The rows of Z fall into a few groups, which share some directions, and each row is roughly a mix of its group's hidden directions.
Z (106 x 10):
[[-25  -3 -16  -1  19  32  46 -10 -23 -30]
 [-26 -28  13  -4  25 -36 -14 -46  -4  10]
 [ -4 -59  17 -28  17  -3  25  -1  17  13]
 [-14  10  52   6  11  18 -10 -41 -16  19]
 [  7 -13 -33 -16 -17  13 -11 -50   0 -35]
 [-17   2 -10 -16 -23  40  24 -20  47   0]
 [ 19  45  21   6 -25 -17 -24 -26 -20 -21]
 [ -7 -22  23 -44 -10  -9  33 -14  20  33]
 [-13 -38 -39 -14  34 -13 -16 -24  -5  20]
 [-13  12   9  28  -4  42 -20 -36 -27 -22]
 [-15 -52   9   2  21   4   4  48  -4  -7]
 [ 27  22 -17 -10  -6 -24   2  11  25 -54]
 [ -9  31 -28   3  -2  48 -11  21  34  -9]
 [-17  14  29  -6 -23  -1   2  59  21  10]
 [-21   4 -33  21  -9  57   4  22  -8  -6]
 [-24  39 -46  26  -7 -20   3 -22   9  -3]
 [ 20  -3   5  30  25  44   4 -20 -20  33]
 [-50  30  -2 -12  36  27 -13 -10  -7   4]
 [-25  21  66  10   5 -11   4 -12  -9   2]
 [ 67  -4  -2  -3  -8 -18  -4 -22 -18 -11]
 [ 13   9  31   6   2 -28   9  56 -16 -20]
 [-33  -4 -12 -45   0   5  -2  37  19 -30]
 [ 12 -51  19  -1   5 -11 -34  38   6  -1]
 [ 31 -16  -2 -18  -4  61  -3  22  10  -8]
 [ 10 -24  -1 -28  11 -30 -14  54  14 -12]
 [ 19  -5 -37  -3  -4 -39   1 -19   7 -48]
 [  0  -2 -34  11  14  38   2  53   7   9]
 [ 41 -27  -2  42  15 -30  -4 -22  -5   7]
 [-17   5 -31  18 -30  39  33  19  -3  21]
 [ -8  11 -22  31  20  17 -25  43 -33  -4]
 [ 55  13  25 -13 -12  11 -18  10 -19 -29]
 [-28 -13 -30  37  27  -7  35 -24   1  10]
 [ 23  63   4 -26  -9  -1 -13 -21   0 -11]
 [ 31 -50   4  16  17  -3  28  19 -23 -14]
 [-20  37 -33 -44 -13   7   2 -30   4   5]
 [-33 -40 -32   9 -19 -22  29  -1 -19   8]
 [ 13 -24  19  39  -7 -28 -12  26  32 -25]
 [  2 -32  44 -19  -8 -31  28  -1  -5  27]
 [-40 -24 -26  -9 -37 -25  21  18  -1 -16]
 [ 14 -27   4  11  24   9  30 -18 -13  53]
 [  6 -14 -14   7  27 -33 -24  31 -10  44]
 [-34  -7 -41  25  24  10  12  37   6 -14]
 [  0 -23 -44  14   2 -52  11   5 -11 -15]
 [-35  40  -1  15  26  16 -16 -34  10 -21]
 [ -7 -29 -27   4  19  40 -18 -31 -11 -29]
 [ 55   5 -26 -16 -16  27   8  11  18  20]
 [ 28 -29  39 -13 -22 -15  20 -10 -36  -2]
 [ -2  27  -5 -48 -32  28 -10 -21 -15  19]
 [ 21 -25 -56 -29  -5  -9  -2  18  20   4]
 [  4  25  18  46  27  -4 -11 -25 -12  34]
 [-34  34  -6  17 -14   4  13  12  16 -49]
 [ -2 -16 -10 -42  16  -4 -16  27  11 -50]
 [ 21 -11 -35   7   0 -39  22 -24   1 -40]
 [ 51  -2  18 -14 -28   3  26  35  -7   3]
 [-34  -3  26  -9 -21  28  18 -14  17 -44]
 [-16  34  -7  -5 -10  29   4  12  46 -35]
 [  4   3 -44  23 -11 -23  13  24  -2 -45]
 [ -2   5 -16   1 -29  32  49  23  15 -23]
 [-44  20  -3   0  -2   7  33  25   3  43]
 [ -6 -24  48 -15 -27 -21  35 -15 -11   5]
 [ 41  -4 -40  28  28   6 -17 -20 -15  -9]
 [-11 -26  34 -19 -17 -30  30 -38   5   6]
 [-13   8 -11  12  16  51 -27  30  -5 -31]
 [ -4 -13  -6 -40 -18  16 -28 -51   7 -12]
 [ 35  28   3  -5  16  22 -44 -24   6 -24]
 [-35  18  -5   5  10  48 -35 -13  14 -19]
 [ 18  32 -34  21   1  10  -3  52  -2  10]
 [ 11  14   8 -21 -42   4  31 -33  35   2]
 [ -4  19  15 -31  36  10   0  33 -30  32]
 [ 12   7 -14 -33 -23  52   6  17  28  -4]
 [-31 -13 -37  -2 -28 -31 -16   7  -9 -36]
 [-17  -2 -26  25  15   7  13  61 -12  -3]
 [ -8 -53  -7  -3  30   3 -40  -6 -10  18]
 [ 13  59  -1  -7 -19  -6  21 -10  12 -34]
 [ 13  21  -2 -23 -44   0  -5  -4  24 -47]
 [-36  35  -9 -25  27  -4  24  36   7  -3]
 [ 42 -23  -8 -27 -15  -2 -39 -28 -16   6]
 [ -9 -30  40  28 -29  21 -10  32  10  -8]
 [-33  37  -9  25  22  -1   0 -31   3  35]
 [-37 -14  21  20  11  27  -3  11 -15  48]
 [-30  48   2  14 -43  -4  20  -9  11   9]
 [  6 -21  14  22  50   2   8  23 -14 -38]
 [  0 -53  -2  30  11 -10   3   7 -11  43]
 [-33  22 -18 -47  20   8 -21   0  12 -27]
 [-43 -24   3  -2 -12   9   1  26 -16  48]
 [ 23  -4  43  34   4 -19 -17  39   6  14]
 [-12  22  -6 -58  23  18 -15   8 -23  14]
 [ 25   3  17 -34  -5  42  25 -24  27  12]
 [ 26 -17 -31 -22  -9  45  12 -34  11   0]
 [ -9   3  28  -3   2  37  -9  34   1 -49]
 [ -9  -2   8  20  11 -50 -15 -37 -23 -25]
 [ 18  37  13 -12   4 -21 -19  40  27 -28]
 [  9  34 -13  18 -10   2  -8  29   8 -56]
 [  0  26   8   0 -13  11 -18   0   6  67]
 [ 12  10  14  40  32 -48  -2 -10 -20 -11]
 [ -7  10  49 -16 -27  15 -13 -43   1 -14]
 [-22  18  27 -45 -28  -9 -16   1  25 -25]
 [ 40  18 -28 -31  13 -42 -11 -14   2   0]
 [ 45  -9   3 -25   9  10 -21 -30  12 -38]
 [ 33  27  33  -8  14  46  14  -4  18  12]
 [-30  -1  11  14 -15 -40  46  24 -10 -10]
 [-12 -15   6  -6  27  -4 -33   9 -13  58]
 [-22  10   8  -2  24  13 -52 -38   7 -18]
 [ 26 -12   0   4 -11 -26   2 -22 -38  49]
 [-56  10   0  39  -1   6   7  -8  27  15]
 [  4 -31 -38  26  15  -8  17  23 -19  37]]

Here is one row from each group, named. Which group is each of the other rows in?
[-21  31   0  -2   0   8 -38 -32  27 -35]
C
[ 22  24  10 -16 -18  20 -19 -17  15  54]
L
[37 -9 -9 23 24 21 45 -1 -1 29]
W

[  9  14  -8 -25 -27  11  32  36  34 -25]
W
[-34   6 -30 -33  16  29  -8 -34  -6 -22]
C
[ -2  28  19  -4   1 -38 -36 -11   5 -44]
W
[ -3 -24 -36   6  -7 -44   9 -27 -12 -32]
W
[-27  -9  29 -27  -7 -13  19 -29  44  12]
L
[ 46  28  29 -15  31 -11 -16   2  24   5]
W
[  2  -5 -39  50   7 -15  -1   2 -28 -29]
W
[  3  14  -9  32  16 -35  -3  56  -5  -4]
W
[ 44  34  14 -12 -15  -2  -2 -11 -25  38]
C
